D: rows in a few groups, each row roughly a mix of its group's directions:
D (103 x 11):
[29 14 44 19 10 -16 10 4 -28 35 40]
[-38 -30 -42 -22 -32 -1 23 3 13 -11 -31]
[32 6 -19 -32 -6 -57 5 -16 36 -1 -9]
[10 37 -13 -3 35 -24 -22 6 -43 -30 -23]
[-67 -9 17 -18 -3 10 7 -3 -33 -30 3]
[-52 -20 2 6 -8 44 -5 7 -37 -5 28]
[-33 -13 -44 -25 -25 -4 -9 5 21 -34 -34]
[-49 -24 -10 -17 -13 -48 27 1 3 25 -11]
[-61 -13 -5 -20 -17 -30 26 14 -9 5 -29]
[-62 29 -5 17 -4 6 -5 -30 -2 -28 -22]
[27 10 -11 -40 41 -49 -2 -9 -6 -4 24]
[9 -5 10 42 16 65 1 8 2 19 -22]
[-41 -35 12 10 -2 50 -2 21 -27 8 22]
[8 10 -40 -46 -12 -18 -23 -5 45 -21 0]
[19 8 -32 -14 48 3 9 14 -15 -6 -53]
[-28 3 -41 -42 -8 -23 1 5 -7 -36 -35]
[10 9 11 1 54 62 -13 8 0 -11 1]
[18 23 -11 -13 12 -54 -6 26 -39 -31 -5]
[-58 -5 -20 -31 -44 8 12 -6 18 -13 0]
[-32 30 18 15 -47 -5 -2 -29 11 -29 -30]
[-39 -36 -36 -38 -24 -31 -1 5 4 -12 12]
[48 6 29 17 21 23 -9 10 7 27 44]
[51 -3 -27 -28 15 -46 -10 -1 26 14 3]
[24 36 2 -31 52 -12 4 -21 18 -18 -24]
[34 14 8 -20 21 -38 1 -17 10 7 57]
[1 -1 21 19 13 62 -15 18 -23 11 36]
[-11 -4 10 -10 -47 -14 -10 17 -17 18 60]
[-6 7 -37 -20 -36 -21 12 -2 34 -17 -47]
[35 -4 -1 -6 45 7 -37 2 -15 22 44]
[-20 11 39 11 -8 52 7 -3 -28 23 33]
[45 20 30 12 52 -4 9 5 0 20 25]
[21 12 -15 5 36 53 -11 -15 34 2 -31]
[0 35 34 18 3 -26 -15 -2 8 -23 -56]
[-35 19 34 39 -4 14 -3 17 -40 -18 26]
[-9 13 6 -29 19 -56 15 -16 32 -17 -32]
[-39 -15 2 19 -15 58 0 30 -10 22 11]
[54 40 24 -6 18 -35 17 -8 2 -7 -16]
[-8 -27 -37 -29 -30 -51 7 12 23 -7 -6]
[19 1 21 36 17 59 -15 8 -18 26 18]
[49 29 5 7 6 57 -11 21 3 -11 6]
[6 40 4 -2 -44 -14 1 -49 17 -20 -23]
[-57 -11 -25 -11 -33 -24 6 -12 9 -19 -30]
[1 -19 -16 10 -22 38 4 -36 57 -3 -11]
[20 52 29 -26 21 2 -10 -2 -19 25 35]
[-32 -31 21 28 -2 44 0 10 -20 36 22]
[-29 -13 -47 -30 -31 -15 -13 -3 25 -29 -21]
[21 -11 25 -31 40 7 -19 -18 -1 23 48]
[-63 17 14 -2 -32 28 12 20 -8 -19 2]
[61 19 22 26 35 11 -5 22 -10 13 -1]
[60 20 13 5 20 -43 8 5 23 13 -14]
[44 35 22 -13 12 -50 14 -14 12 -20 -1]
[6 2 31 -16 18 -55 23 -12 -2 24 38]
[27 25 -3 -17 19 -59 -3 -22 35 -4 -11]
[-46 -17 -21 -3 -53 33 15 -13 -4 -12 -8]
[38 31 6 19 49 5 -18 13 -38 1 13]
[43 50 17 16 -3 -22 -20 -25 11 -9 -26]
[-24 -28 -23 -12 -64 0 -3 -1 31 -13 14]
[16 2 -9 4 16 29 10 0 45 -22 -58]
[5 14 4 -35 5 -67 -4 2 -19 -8 30]
[42 15 -7 27 38 -36 -25 1 -14 -19 -26]
[-11 16 37 26 25 44 15 -19 -33 26 4]
[-59 -32 -11 4 -26 24 14 -13 -8 -26 -17]
[-13 -11 21 30 -64 -12 17 27 16 -5 -14]
[-2 -35 13 21 14 34 -6 3 -13 48 41]
[18 -2 12 -5 58 -27 -3 20 -44 13 15]
[-44 0 -18 -25 -45 -32 13 1 -4 -22 -27]
[45 32 34 1 45 -6 -2 8 -14 20 22]
[7 8 -37 -39 14 -56 -6 -10 1 -27 -9]
[60 24 14 -13 19 1 5 2 15 13 46]
[-64 -27 -22 -14 -30 8 -1 -13 -4 -12 -22]
[-29 12 4 9 -45 -27 11 -14 35 -19 -40]
[26 -30 -2 21 -37 5 -6 43 -15 19 39]
[-27 -22 -23 -9 -49 -8 20 6 20 -14 -46]
[41 44 14 -10 44 -27 -7 -5 -13 21 8]
[4 25 1 -54 29 -3 -20 -11 9 -23 42]
[-7 4 19 53 -10 50 -1 11 -12 18 30]
[-9 -3 13 20 -19 -14 -7 50 -53 21 18]
[-41 -12 23 25 -24 57 14 -8 -1 8 15]
[-31 -25 10 41 -5 54 -12 17 6 22 11]
[39 5 33 30 30 29 4 27 -18 30 6]
[61 18 26 23 38 6 -9 8 -10 8 18]
[-30 1 -19 2 -58 -6 17 -6 13 5 -46]
[-51 20 -3 6 -43 -4 -2 -21 -7 -36 -25]
[17 1 22 42 15 54 10 21 -5 18 -30]
[16 -9 8 21 2 62 -9 -13 3 35 34]
[-38 16 17 10 -1 8 37 -32 -23 3 -48]
[20 -21 9 -7 11 19 33 34 -7 54 -25]
[55 14 -16 13 10 -36 -3 2 31 18 -32]
[-61 -13 -16 -10 -15 6 -12 -7 -23 -36 -30]
[-52 -19 -11 4 -48 -12 13 -20 27 2 -21]
[-33 -43 -26 15 6 -1 -27 -17 -6 22 44]
[27 -5 23 44 16 33 -8 18 -1 40 29]
[6 7 -27 -33 12 -66 -4 -20 9 -18 15]
[-8 -23 -32 -26 -32 -43 -1 -12 36 -28 -2]
[-42 11 10 0 -39 -25 19 16 -47 9 -18]
[31 24 6 -5 34 -42 -4 4 -22 -29 -38]
[22 -22 19 38 24 37 -14 23 -17 18 37]
[-21 -14 9 7 -33 -42 28 -22 37 31 3]
[-28 -29 6 47 2 -34 -8 -11 -14 12 -42]
[-5 2 -14 -21 -14 -70 17 -11 6 -19 -29]
[-6 -10 14 44 2 63 1 19 -13 21 11]
[1 -12 26 8 -11 43 20 13 10 48 39]
[64 2 16 21 30 9 -11 10 25 19 20]

one row of each group, then the others: which group is each in?
[-30 4 6 -23 -43 -47 6 -24 25 -23 -3]	U
[9 6 -22 -67 26 7 -3 12 -25 -16 23]	Q
[31 4 -18 -6 63 20 -25 -21 22 -9 5]	F

[17 6 29 33 -56 -9 20 1 37 10 -2]	U
[-24 6 7 -6 -16 -9 4 -12 22 12 74]	Q
[56 5 -4 -17 42 -19 -28 5 -11 15 24]	U
[27 -8 32 43 11 21 -11 -14 6 29 44]	Q
[20 -34 -17 22 48 41 -20 -4 21 -14 7]	F
[-2 -36 -32 -36 -31 -32 18 1 37 5 -6]	U
[4 -33 -14 -43 16 -51 -18 15 9 3 28]	U
[-21 1 34 40 -15 26 24 -15 -36 35 1]	F
[-29 -33 -8 0 -18 18 -4 26 -34 2 53]	U
[-43 -21 8 2 -49 -29 16 -9 -29 3 23]	F
[34 -2 -16 4 -26 -51 12 -9 40 9 -27]	F
